In the data rows, 128 means zero.
Here are some points, one per row:
114,189,045,136,111,188,154,138,121,157,165,180,121,146,139,179,089,114,137,119,097,108,067,120
154,126,142,120,130,082,137,058,125,131,120,110,162,125,146,106,091,113,156,126,090,141,138,108
129,123,132,110,100,133,164,117,148,143,107,120,108,117,129,156,107,149,135,121,138,110,132,143
108,105,115,140,139,129,119,117,129,117,137,145,118,145,114,123,123,111,117,125,128,140,093,135
126,117,145,121,112,124,141,118,124,136,123,136,131,141,104,114,111,133,134,121,118,130,106,110
132,121,098,134,149,106,084,106,129,128,091,141,148,133,122,137,150,074,081,115,090,099,049,120
131,134,126,131,101,142,165,115,140,102,121,130,128,121,114,124,098,145,155,115,133,149,118,115
099,142,118,155,128,138,085,146,135,152,149,168,107,088,125,123,128,139,091,153,095,149,109,108
143,150,142,147,113,124,155,068,143,090,125,108,142,087,150,125,084,146,174,120,117,176,162,114
186,095,082,136,139,152,217,153,115,119,130,165,130,128,112,182,123,160,193,092,190,130,068,155
136,123,137,113,127,074,063,066,109,127,103,125,186,138,137,097,119,073,095,074,078,124,104,105
132,120,144,124,113,125,142,113,130,137,123,130,131,138,108,115,109,132,133,117,115,135,104,106
111,132,125,110,101,126,119,164,126,191,098,130,089,077,127,156,129,138,093,174,121,101,132,129
133,132,153,129,148,121,125,124,094,130,124,140,125,162,097,095,115,120,158,091,145,148,099,118
134,114,152,131,105,135,123,088,147,138,115,112,126,119,122,126,155,149,129,143,111,152,126,084
093,082,157,173,180,186,155,178,142,105,199,063,146,221,184,132,199,110,120,149,114,063,166,166
133,121,142,122,111,122,142,114,127,134,125,137,129,142,110,117,109,133,131,117,113,137,102,104
023,136,048,000,143,122,147,240,107,000,172,152,141,120,041,066,180,150,037,255,255,152,143,101
116,167,113,146,163,126,103,103,096,068,103,153,137,150,130,080,092,082,196,069,166,187,100,127
081,155,084,161,112,190,169,141,163,074,155,133,088,064,138,166,100,153,143,148,153,160,148,179
128,175,093,162,099,188,206,137,156,026,104,136,110,095,137,124,077,167,229,107,176,206,146,136
126,123,148,113,123,104,119,061,146,131,132,095,159,118,160,102,142,131,148,170,112,164,175,082
127,101,255,078,000,069,020,113,095,155,063,052,206,162,101,114,213,163,013,019,055,108,222,132
114,236,071,184,080,159,001,207,149,240,077,242,086,000,167,118,141,191,097,220,052,152,130,000
137,117,150,129,129,120,139,111,129,133,131,121,136,145,120,114,113,126,131,121,110,127,121,117
129,118,121,157,146,128,122,128,146,124,138,126,114,132,108,149,153,142,079,148,092,115,087,147
211,128,149,117,184,161,172,113,162,138,216,139,178,150,149,146,191,152,174,028,172,034,147,113
076,077,115,144,133,120,055,216,160,110,175,195,130,222,102,133,138,128,050,101,168,090,149,176
133,175,109,149,094,156,141,127,149,121,106,154,120,052,140,123,096,164,162,139,112,164,135,093
117,080,137,068,094,088,164,144,132,255,064,017,038,040,157,255,135,114,019,212,116,000,175,255
241,113,209,061,152,000,155,005,085,255,118,000,146,000,213,255,064,084,074,145,068,000,254,246
131,120,144,122,111,124,143,117,128,139,122,132,130,140,108,114,112,137,132,118,119,136,108,107
096,149,106,221,255,108,000,197,050,032,153,176,038,221,129,017,149,077,166,182,209,255,163,150
167,132,122,101,134,121,152,089,124,134,151,123,178,101,122,106,146,112,163,111,131,121,111,091
204,139,145,101,129,106,151,142,104,144,161,159,181,109,080,105,109,130,141,058,155,092,091,100
111,123,081,112,131,121,137,107,128,104,102,133,142,173,139,089,140,093,182,156,130,154,113,127
123,115,139,129,127,128,133,113,132,125,139,134,125,145,111,111,118,132,125,122,120,138,108,123
121,114,138,127,127,128,132,118,129,126,138,138,120,145,106,113,114,130,118,123,117,132,112,122
132,133,135,127,107,140,152,119,136,124,117,133,128,128,115,118,102,140,143,121,121,143,115,107
136,119,142,124,114,122,141,114,131,135,124,133,130,141,110,116,112,131,130,118,118,135,107,108
131,125,137,153,180,111,082,191,071,146,054,115,036,185,134,117,129,090,165,145,188,184,149,169
119,105,149,138,149,142,070,143,149,117,135,128,154,233,164,124,203,110,102,055,117,074,155,142
079,106,106,194,162,244,210,224,166,042,198,072,128,198,184,155,195,134,156,142,149,069,163,196
There is one direction along which these points spread out most. How far along it is each point below, from 0 to 99? 50 is the average, and the first point above lies past it.
137,117,150,129,129,120,139,111,129,133,131,121,136,145,120,114,113,126,131,121,110,127,121,117 48
186,095,082,136,139,152,217,153,115,119,130,165,130,128,112,182,123,160,193,092,190,130,068,155 57
093,082,157,173,180,186,155,178,142,105,199,063,146,221,184,132,199,110,120,149,114,063,166,166 52
134,114,152,131,105,135,123,088,147,138,115,112,126,119,122,126,155,149,129,143,111,152,126,084 47
133,132,153,129,148,121,125,124,094,130,124,140,125,162,097,095,115,120,158,091,145,148,099,118 56
114,189,045,136,111,188,154,138,121,157,165,180,121,146,139,179,089,114,137,119,097,108,067,120 55
241,113,209,061,152,000,155,005,085,255,118,000,146,000,213,255,064,084,074,145,068,000,254,246 0
111,123,081,112,131,121,137,107,128,104,102,133,142,173,139,089,140,093,182,156,130,154,113,127 59
131,120,144,122,111,124,143,117,128,139,122,132,130,140,108,114,112,137,132,118,119,136,108,107 50
114,236,071,184,080,159,001,207,149,240,077,242,086,000,167,118,141,191,097,220,052,152,130,000 53
096,149,106,221,255,108,000,197,050,032,153,176,038,221,129,017,149,077,166,182,209,255,163,150 91
116,167,113,146,163,126,103,103,096,068,103,153,137,150,130,080,092,082,196,069,166,187,100,127 67
204,139,145,101,129,106,151,142,104,144,161,159,181,109,080,105,109,130,141,058,155,092,091,100 48
129,118,121,157,146,128,122,128,146,124,138,126,114,132,108,149,153,142,079,148,092,115,087,147 48
131,134,126,131,101,142,165,115,140,102,121,130,128,121,114,124,098,145,155,115,133,149,118,115 53
099,142,118,155,128,138,085,146,135,152,149,168,107,088,125,123,128,139,091,153,095,149,109,108 53
132,121,098,134,149,106,084,106,129,128,091,141,148,133,122,137,150,074,081,115,090,099,049,120 47
154,126,142,120,130,082,137,058,125,131,120,110,162,125,146,106,091,113,156,126,090,141,138,108 42
076,077,115,144,133,120,055,216,160,110,175,195,130,222,102,133,138,128,050,101,168,090,149,176 60
